Lamik: [118 133 156 114 128]
tozak: [109  88 147 131 156]
Ruzop: [123 153  66  66 162]
vofig: [ 90 139 137 125  79]
Rupi: [ 90 101 181 118 131]
dako: [ 99 117 106  99  99]
viz: [ 66 153 162 124  66]
Rim: [ 90 139 137 139 119]
diff vofig: [ 90 139 137 126  79]
4, [125]
order: [162  66 124 153  66]
viz
dup viz: 
[66]
dup dako: 
[99]
dup Rim: 
[139]

Rim: [167 183 161 136  86  75  94 169  74 142 176]
vofig: [105 180 160 137 177 173 141 151 190 120 103]
Lafur: [119  57 155  86  92 161 147 136  80 121 146]
Nosum: [136 125  99 176 155 100 187  78  76 109 154]
find: [167 183 161 136  86  75  94 169  74 142 176]
Rim
diff Rim: [167 183 161 136  86  75  94 170  74 142 176]
8, [169]

viz: [135 136 116 139  70 102 153 148 137 122 134 152 152 133 148 124 123]
tozak: [134 131 108 159 148  93 150 152 138 123 129 146 154 133 151 127 114]
Rim: [119 129 114 145 146 104 142 157 127 121 127 149 141 127 141 123 123]
vofig: [149 126 149  56 142 172 135  71 138  84 140 126 112 137 110 135 167]
Rupi: [152 136 138  58 150 143 145  83 137  91 140 129 124 142 120 129 147]
Lamik: [131 130 138 138 152 121 143 120 134 113 126 130 133 128 135 129 130]
Nosum: [135 136 116 139 154 102 153 148 137 122 134 152 152 133 148 124 123]
dako: [112 133 141 173 163 106 151 158 127 125 122 145 136 117 142 122 124]
Ruzop: [135 140 107 112 142 100 150 146 131 114 130 140 146 133 142 116 112]
Lafur: [134 139 136 161 169  96 162 140 137 125 129 142 146 130 146 126 119]
gozor: [130 130 174  88 150 164 129  74 129  98 123 109 107 123 113 129 154]
back: [149 127 121]
Rim
find: [135 136 116 139  70 102 153 148 137 122 134 152 152 133 148 124 123]
viz
diff gozor: [130 130 174  88 150 164 129  74 128  98 123 109 107 123 113 129 154]
9, [129]

Nosum: [150 132 157 118  92 119  88 164 140  88 177 118 145 150 102 154 107 114
 147 125  87 151 128  98  65 177 137 112 138 154]
ziret: [ 97 111  99 172 168 128 134  87 129 154 122 181 130 105 154 147 103  92
 148  75 140 100  93 129 157 134 116 138 127 113]
tozak: [ 87 137 166 106 102 137 106 182 117 104 153 151  99  99 134 118 116 147
 153 113  99 124 119  75  77 112 105 100 107 144]
dako: [119 119 152 128 176 145 124  59 142 155  90 117 163 120 160 126 125 113
 114 111 154 134 135 162 198 176 171 102 130 103]
diff dako: [119 118 152 128 176 145 124  59 142 155  90 117 163 120 160 126 125 113
 114 111 154 134 135 162 198 176 171 102 130 103]
2, [119]
back: [147 114]
Nosum
find: [119 119 152 128 176 145 124  59 142 155  90 117 163 120 160 126 125 113
 114 111 154 134 135 162 198 176 171 102 130 103]
dako

viz: [104 124 129 113 110 111 116 153 135 156]
Nosum: [110 136 135 137 136 113  86 121 130 154]
dako: [ 93 160 120 140 129 130 125  93 137  91]
Lamik: [129 159 123 137 175  93 111 137 128 150]
tozak: [113  79 129 158  83 145  79  79  79 143]
Rupi: [135 153 113 104 129 124 156 110 111 115]
Rim: [114 124 111 109 105 107 175 125 114 119]
order: [115 111 110 156 124 129 104 113 153 135]
Rupi
dup Lamik: 
[137]
diff Rim: [114 123 111 109 105 107 175 125 114 119]
2, [124]
dup tozak: 
[79]

Rupi: [119 120 103 126 125 139 140 113 104 143  83 127 128 116 173 164 157 132
  98 149 117 101  97 142 140 147 105 136 149  93 121 142 152 140 144 133
 158 158  99 129 179  99 133 153 146 161 115 136 122 126 115 159 139 128
 162 121]
ziret: [127 121 129 136 114 131 115 123 108 141 169 123 136 162 138 161 127 112
  99 150 144 127 140 113 122 122 171 126 103 131 136 116 120 154 131 149
  83 118 117  80 176  80 116 153 114 119 114 102 138 166 114 160 128 119
 126 101]
Lamik: [107 121 125 160 146 115  74 134  80 141 111 124 114 101 151 149 148  98
 103 141  93 138 126 148 113 176 122 147 122 104 112 149 148 137 139 145
 129 141 103 112 148 112 129 147 147 146 149  73 149 125 100 155 146 130
 157 116]
tozak: [170  94  95 123 113 169 145 109 148  93 143 125 104 154 156 127 158 174
 120 139 153 111  93 149 112 146 148  94 141  96  99 104 122 128 147 134
 137 121 136 105 162 127 153 132 120 137 108 166 120 121 144 128 140 116
 126 126]
Ruzop: [118 111 108 145 127 157 126 116 130  95  95 148 112 106 120 109 136 135
 149 121 107 139 120 165 131 186 101 118 139  95 104 136 129 121  82  94
 172 154 139 154 115 145 160 137 169 158 138 152 116  99 153 124 140  98
 136 144]
vofig: [114 125 114  96 108 126 113 123 116 117 141 146 135 144 137 143 120 144
 106 155 120 122 119 131 163 129 136 147 150 134 140 145 147 166 178 113
 144 143 121 124 176 112 145 168 168 120 129  90 140 105 168 172 128 101
 163 117]
gozor: [128 125 101 130 125 142 128 133 109 139 110 160 106 142 129 124 127  98
 114 158 146 148  94 140 125 146 133 127 143 108 139 128 109 167 158  77
 151 109 145 136 177 132 166 192 134 107 106 121 112 133 169 123 139 120
 125 146]
dako: [126 127  89 160 145 144 142 115 119 123 116 140  98 104 173 160 151 139
 106 153 100 105 111 125 107 149 101 126 124 109  90 146 130 114 113 147
 105 169  91 130 149 100 143 113 145 164 126 130 116 120 110 159 141 100
 143  98]
Rim: [134 132  99 120 119 150 142 103 139 124  83 140  82 110 142 147 125 161
 124 146 132 105  89 129 100 129  98 105 153 101 109 115 142 122 133 139
 152 167 115 150 149 158 142  91 131 171 111 159 104 111 136 109 149 145
 137 146]
viz: [129 111 105 130 177 156 158 123 129 140 112 149 109 128 175 162 127 131
 118 158 125  95 105 101  93 123 131 111 118 122 102 148 103 103 119 162
  81 147  97 138 157 140 146 106 115 151 135 153 112 137 106 112 129 141
 108 117]
Lafur: [137 135 153 131 132 118 114 143 153 113 172 133 129 137  85  88  99 127
 158 109 139 155 159 112 118 109 152 118 106 163 134 110 103 117 113 124
  99  99 158 129  75 155 123 106 108  97 144 121 133 126 140  98 114 126
  95 133]
find: [119 120 103 126 125 139 140 113 104 143  83 127 128 116 173 164 157 132
  98 149 117 101  97 142 140 147 105 136 149  93 121 142 152 140 144 133
 158 158  99 129 179  99 133 153 146 161 115 136 122 126 115 159 139 128
 162 121]
Rupi
find: [107 121 125 160 146 115  74 134  80 141 111 124 114 101 151 149 148  98
 103 141  93 138 126 148 113 176 122 147 122 104 112 149 148 137 139 145
 129 141 103 112 148 112 129 147 147 146 149  73 149 125 100 155 146 130
 157 116]
Lamik
find: [137 135 153 131 132 118 114 143 153 113 172 133 129 137  85  88  99 127
 158 109 139 155 159 112 118 109 152 118 106 163 134 110 103 117 113 124
  99  99 158 129  75 155 123 106 108  97 144 121 133 126 140  98 114 126
  95 133]
Lafur

dako: [108  89  99 174]
Rim: [108 173  89  99]
ziret: [89 89 98 89]
tozak: [122 108  96 190]
Lamik: [118  84 105 169]
Ruzop: [118 110 101 173]
Rupi: [128 105  99 177]
order: [101 118 173 110]
Ruzop
order: [174  99  89 108]
dako
order: [ 89  99 108 174]
dako
dup ziret: 
[89]
diff ziret: [88 89 98 89]
1, [89]

gozor: [191  78 137 202 137 131]
Rim: [160  68  68 205 116  68]
tozak: [160 108  68  69 116  68]
dup Rim: 
[68]
after: [205]
[116]
after: [69]
[116]
diff Rim: [160  68  68 206 116  68]
4, [205]
after: [78]
[137]
diff tozak: [159 108  68  69 116  68]
1, [160]
dup gozor: 
[137]

viz: [147 133 155 135 128 133 155 116 108 144 128 119 101 149 102 138 108 122
 140 117 131 127 131  63]
tozak: [111 165 114 105 113 111 139 165 126 136 127 154 139 109 128 128 171 165
 122 139 118 174 113 127]
ziret: [146 132 166 142 117 143 140 107  98 136 111 134 121 152 132 139  62 121
 122 121 134 118 133  76]
dako: [140 116 154 128 103 157 178 124 124 134 138 128 130 160 107 102  77 117
 141 105 101 135 153 153]
vofig: [113 114 139 132 115 161 114 109 131 152 148 131 128 132 134  99  81 114
 140  99 102 108 114 135]
Rim: [ 97 133  99 123 145 106  94 130 126 134 108 137 116  73 160 124 143 144
 108 158 148 122 118 117]
dup Rim: 
[108]
diff vofig: [113 114 139 132 115 161 114 109 131 152 148 131 128 132 134  99  81 114
 139  99 102 108 114 135]
19, [140]
back: [122 165 171]
tozak
find: [146 132 166 142 117 143 140 107  98 136 111 134 121 152 132 139  62 121
 122 121 134 118 133  76]
ziret

Ruzop: [ 58 152 151 193 119 106 150 187 145 170 150 166 175 102 156 148 148  71
 157  87 110 137 165 114 155  90 121 194 107 166  89 173  84 110  89  96
  72 112 155  86 127 156  78  72 179 194  95  90  78  79 135  77 119 171
 173]
vofig: [128 152 196 159 144 158 165 164  86 155  96 149 168 148 180 170  79  68
 193  94 162 150 159  99 183 129 116 123 111  83 132 114  92  69  76  91
 119  75 185 130  71 200 129  79 122 137  64 111 115  86 163 126  96  79
 171]
viz: [157 121 146  94 196 162 186 108 148  95  71 102 163 199  94 107  68 147
 115 111 155 149 129  75 166 164 129  81 123  67 101  88 179 140  93 167
 164  76 110 116 161 164 189 152  85 102 131  81 152 141 118 192 102  73
  97]
find: [157 121 146  94 196 162 186 108 148  95  71 102 163 199  94 107  68 147
 115 111 155 149 129  75 166 164 129  81 123  67 101  88 179 140  93 167
 164  76 110 116 161 164 189 152  85 102 131  81 152 141 118 192 102  73
  97]
viz
find: [ 58 152 151 193 119 106 150 187 145 170 150 166 175 102 156 148 148  71
 157  87 110 137 165 114 155  90 121 194 107 166  89 173  84 110  89  96
  72 112 155  86 127 156  78  72 179 194  95  90  78  79 135  77 119 171
 173]
Ruzop
find: [128 152 196 159 144 158 165 164  86 155  96 149 168 148 180 170  79  68
 193  94 162 150 159  99 183 129 116 123 111  83 132 114  92  69  76  91
 119  75 185 130  71 200 129  79 122 137  64 111 115  86 163 126  96  79
 171]
vofig
back: [164 161 116]
viz

